The rows of Z fall into 3 groups, which share some directions, and each row is roughly a mix of its group's hidden directions.
Z:
0: -13 -28  16 -26  14 -13  17 -36  44  -7
1:   9 -12  -5 -31  14   5 -19  -1  38 -51
2:  14  13  16   3  -7  64   3  18  10  25
3: -21 -13  18 -14  -6 -48  33  34 -11   1
4:   4  29 -15  -2  14  22 -47 -23 -15  34
5:  -9 -12  -2  16 -18 -21  10 -10 -30  59
6:  12   3  23  -3  -1  53  14  37  21  18
7:  14 -34  25  40  19  33  -9  22 -15  -3
8: -31   5  20 -15   5  10  -1  -7  49  41
9:   9 -12 -19 -31  19 -26 -18  11  17 -50
10:  21  11  -8 -15  27  37 -52 -11  -3  -9
11:  21 -36  23  25  12  50 -13   3   5 -12
12:   9 -35  14 -23  12 -11  32   3  45 -22
13:  -3 -27 -20  -3  -8 -49  -8 -29 -19 -32
14:   2 -11  22 -23   5  15  10   6  58  31
15: -15  14   6  14  12 -31 -56 -11  15 -25
16: -21  31 -29 -20 -15 -37  10 -19  32  -8
17: -20  38  -4  -2  -3   3 -15 -39 -41  24
18: -17  -2  21   2 -18   2  -9  38  55  18
19: -23  -6   9 -15  -2 -44  30  28  22 -31
20: -13  18 -13  23  -5 -19 -34 -26 -46 -18
21: -51  12   7 -10  20   2 -12  -9  47  13
22: -23 -13  33   0  -2 -13  34  30  32 -29
23: -19 -25  -2 -17   0  16  33  47   4 -32
24:  13  11 -30  19  11  19 -46 -30 -11  27
25:  -2  24 -26  19   3   4 -23 -16 -57 -12
26:  -1 -33  16 -27   8  -1  25 -13  54  -8
27:  15 -49  23  40   9  26  -1  16 -11   0
28:  -6  26 -29 -35 -18 -32  18 -17  23 -24
29: -21 -24  -3 -21  13  12   5 -20  51 -31
30:   3 -30  16 -31  20  -8  38 -18  39  -2
31:   8 -13  26  14  32  20 -27  31 -38  12
32:   2  28 -20  13  29  13 -54  -8 -15  19
33:  13  17  38 -12 -10  10 -16 -34 -33  33
34:  15  35  33  -5  -5  25 -24 -31 -25  23
35:  -5   5  35  -8   5 -16 -10  13  50  39
36:   3  34 -19  23  -6  15 -14  19 -52  17
37:  -9 -12  27 -29 -13 -28  45  29  -7 -14
38:  13 -33  11  -2  -6  19  21  48  37   2
39: -43   6  16 -15  12   5   3 -11  46  33
40:  22  18 -16  22 -20  18  -2  30 -51  11
41:  31  10  32  -1  -6  27 -17 -39 -24  25
42:  12   0  -5 -45  21   5 -27   3  21 -45
43: -15  -1 -20  -3  -2 -42 -11 -40 -36 -20
44:  13  13  38 -11  31   4  11 -37 -37  12
45:  53 -23 -10  -2  -5  -1  16  -8 -34 -30
46:   1 -18  28  37  28  29 -26  24 -18  15
47:  -3 -17  30  19 -25  13  34   0 -24  42
48:  18  15  44 -11  -1  25  -4 -23 -25  39
49:  52  -8 -13   9  -6  -3   5  15 -41 -29
50:  19  23  36  -7  -1  58  -4   3  -8  12
51:   0 -31  16 -27  17 -13  24 -16  49 -15
52:  10  32 -20  21   3  11 -31   1 -52   6
53: -34  54   2 -10  -2   3 -15 -16 -34   7
54: -21  47  15 -10  35 -14   1 -22 -30  -5
55:  42 -44   4   8  -1  28   9  11  24 -21
56: -14 -35  41 -17 -11 -12  36  24  15  -9
57:  -4 -34 -32   4  -7 -35   1  10  14 -45
58: -16 -30  20  11 -16 -22  43  19  27 -21
59: -21 -29 -32   4  10 -38  23  25  20 -20
60:  35 -38   8 -20 -18  24  15  -8  38  -6
61: -13 -15  22  20 -20  -3  21  -2 -23  56
62:  14  -1  37 -13 -25  37  -5  39  22  12
63:  19  23  36  -7 -18  33 -23 -21 -18  30
64:  52 -12 -13   6  -2  -6   5   2 -41 -31
65:  -9   0  11  27 -13  -3  12  -1 -36  57
66: -15 -30 -36   4   1 -19  17  30  21 -37
67:  -1  22 -22  24 -16   8  -1  15 -61   2
68: -20 -21 -43  10  16 -22  22  23  19 -30
69: -26 -31 -36   3   3 -37  24  24  16  -7
70:  23  15 -22  20  -2   1   1  18 -60 -15
71: -58  15   7  -9  14   3  -3 -17  30  27
72:  -4 -25  25 -28  12 -15  25 -32  39  15
73:   0 -30  31  -2  -3 -14  40  39 -14 -20
74:  -6 -28  10 -23 -10   5  50 -36   3  22
75: -13 -27  13 -26  14  -7  11 -34  49 -12
76:   5  23 -17   5  -1  15 -29 -28 -25  49
77: -15  10   8  33 -20  -6  24  -2 -27  52
78: -18 -27 -46   6   0 -36   8 -11 -11 -32
79:  26  15  40  -9  -6  31 -15 -31 -27  18
80: -19   6   8  17 -25 -17  27  -6 -21  54
81:   0  33 -11  27 -13   2 -24  13 -51  18
82: -14 -12 -32   8   3 -61  -6  -9   8 -21
83:  -9 -14  14  -8  -1 -15  30  23  34 -50
84:   9  23  32  -7  -3  52  -2  34  18   0
85:  23 -17  26  -3   3  47  20  34  22  11
86:  -4  14 -31   9  10 -11 -44 -24 -13  41
87: -23 -19 -26   0  12 -39  18  30  22 -30
88:  -9  12 -17 -27  22 -19 -28   3  37 -40
89: -17  -2 -39  10  -6 -35 -10 -42 -28   4
90: -46  12   4 -10  11  20 -14  -7  47  21
91:  12  37 -11  20   6   2 -24  10 -51  20
92:  25  27  -6  22 -13   3 -33   3 -48  19
93:  12 -17  24  36  22  41 -21  17 -22  10
94: -27 -11 -37   8   5 -18  18  41  32 -14
95:  -5 -36 -21   2  23 -26  29  22  18 -35

One row of each group comes first, with its name. Which group is each row after those in?
 38 -30  13 -15 -29  29   4  -4  35  14
S
 14   0  18   2 -10  55   9  14   6  44
E
  4   6  -5 -37  26  -7 -22  16  21 -50
G

 18 -40   1  -2  12  17  27  32  21 -36
E
-11 -24  20   0 -19 -28  52  23   8 -17
G
  3  31 -33 -42 -13 -28  11 -15   9 -26
G
 10  14  33 -11 -11  59   2  25   3  13
E
-25 -25  10 -19  -2   4  33  10  53  -5
S
  7  50   7  13  14  26 -21 -31 -12  26
E
  7  15 -27  31  -7  15 -20 -34 -17  43
G
 11   3  -2 -24  32  12 -33  14  17 -48
G
 32 -34 -15  19 -22  12 -10  19  45  -2
E
